In the data rows, 128 means zero.
Some points, one per row:
[200, 50, 82, 156, 63, 192, 125, 112, 72, 114, 69, 106]
[116, 127, 133, 116, 134, 127, 133, 142, 134, 129, 125, 115]
[84, 156, 177, 8, 25, 139, 102, 154, 114, 91, 153, 141]
[37, 190, 132, 184, 255, 59, 167, 74, 133, 125, 164, 173]
[0, 243, 229, 45, 208, 22, 149, 135, 219, 100, 197, 162]
[144, 88, 144, 53, 89, 153, 155, 147, 147, 78, 51, 74]
[120, 133, 135, 69, 62, 155, 114, 144, 114, 106, 137, 113]
[130, 123, 129, 121, 128, 132, 139, 133, 136, 128, 121, 118]
[111, 114, 116, 90, 109, 138, 139, 147, 131, 128, 118, 110]
[134, 111, 130, 94, 84, 145, 115, 152, 129, 131, 118, 105]
[103, 158, 120, 179, 232, 90, 164, 82, 141, 132, 143, 159]
[204, 86, 126, 79, 14, 197, 84, 149, 74, 104, 97, 115]
[80, 175, 136, 158, 147, 89, 99, 127, 129, 149, 192, 165]
[131, 133, 134, 139, 166, 123, 152, 105, 134, 101, 102, 121]
[149, 78, 142, 48, 18, 179, 107, 178, 122, 104, 97, 64]
[58, 176, 188, 35, 137, 99, 146, 135, 163, 90, 138, 134]
[140, 137, 102, 211, 149, 120, 96, 112, 100, 171, 162, 158]
[88, 144, 163, 28, 101, 126, 166, 147, 148, 86, 112, 126]
[109, 133, 81, 242, 226, 105, 133, 92, 118, 179, 166, 147]
[96, 119, 205, 0, 59, 136, 165, 177, 173, 57, 67, 77]
[209, 71, 94, 167, 83, 167, 109, 132, 95, 146, 103, 115]
[4, 206, 172, 126, 216, 43, 155, 118, 175, 136, 193, 160]
20 more points follow, each with its number after it:
[206, 71, 117, 79, 25, 198, 108, 164, 117, 127, 77, 86] 0
[149, 109, 161, 33, 24, 168, 116, 174, 120, 112, 113, 110] 1
[209, 74, 43, 255, 162, 155, 121, 93, 74, 183, 125, 140] 2
[125, 144, 154, 98, 114, 120, 126, 139, 149, 133, 143, 132] 3
[156, 117, 132, 77, 7, 180, 83, 173, 101, 122, 131, 116] 4
[130, 125, 129, 130, 170, 119, 153, 115, 143, 106, 98, 112] 5
[69, 173, 143, 120, 214, 74, 177, 105, 153, 125, 140, 161] 6
[183, 59, 69, 191, 80, 186, 115, 127, 67, 158, 110, 108] 7
[143, 110, 137, 87, 50, 153, 119, 161, 125, 119, 118, 125] 8
[96, 160, 156, 90, 117, 113, 134, 137, 146, 112, 131, 134] 9
[63, 165, 133, 166, 199, 76, 131, 113, 145, 146, 173, 142] 10
[111, 115, 112, 171, 187, 106, 151, 122, 137, 148, 125, 120] 11
[176, 70, 36, 255, 202, 141, 138, 96, 88, 201, 124, 144] 12
[79, 168, 151, 104, 163, 88, 143, 113, 142, 99, 142, 149] 13
[190, 81, 96, 156, 50, 179, 90, 143, 92, 144, 124, 129] 14
[79, 186, 146, 160, 229, 65, 144, 108, 167, 132, 172, 162] 15
[54, 195, 156, 131, 186, 70, 123, 126, 155, 139, 184, 146] 16
[82, 163, 161, 88, 139, 107, 128, 141, 148, 133, 159, 136] 17
[135, 90, 100, 172, 154, 131, 143, 122, 138, 137, 97, 106] 18
[113, 144, 128, 123, 132, 133, 144, 100, 110, 112, 122, 167] 19
Which two of these numbered points are nearest to each point below, ignoring the 2 directions in which the first points spread most? Their numbers follow each, nearest first.
[210, 64, 110, 94, 58, 190, 124, 148, 109, 93, 44, 66] > 5 18
[104, 147, 155, 49, 62, 131, 119, 145, 122, 100, 129, 162] > 14 8
[127, 125, 92, 218, 203, 105, 142, 92, 120, 149, 131, 153] > 6 2
[127, 107, 140, 111, 130, 121, 130, 165, 166, 142, 129, 61] > 11 18
[133, 122, 117, 168, 130, 136, 124, 115, 116, 139, 126, 140] > 9 8
[67, 194, 164, 140, 226, 56, 154, 102, 172, 122, 161, 163] > 15 2
[130, 119, 119, 141, 143, 126, 135, 143, 146, 145, 120, 105] > 11 0
[158, 137, 116, 191, 172, 111, 117, 102, 122, 137, 147, 157] > 15 3
[130, 104, 77, 224, 181, 121, 148, 112, 115, 181, 143, 136] > 12 11
[110, 156, 138, 123, 138, 124, 129, 113, 126, 122, 135, 150] > 9 13
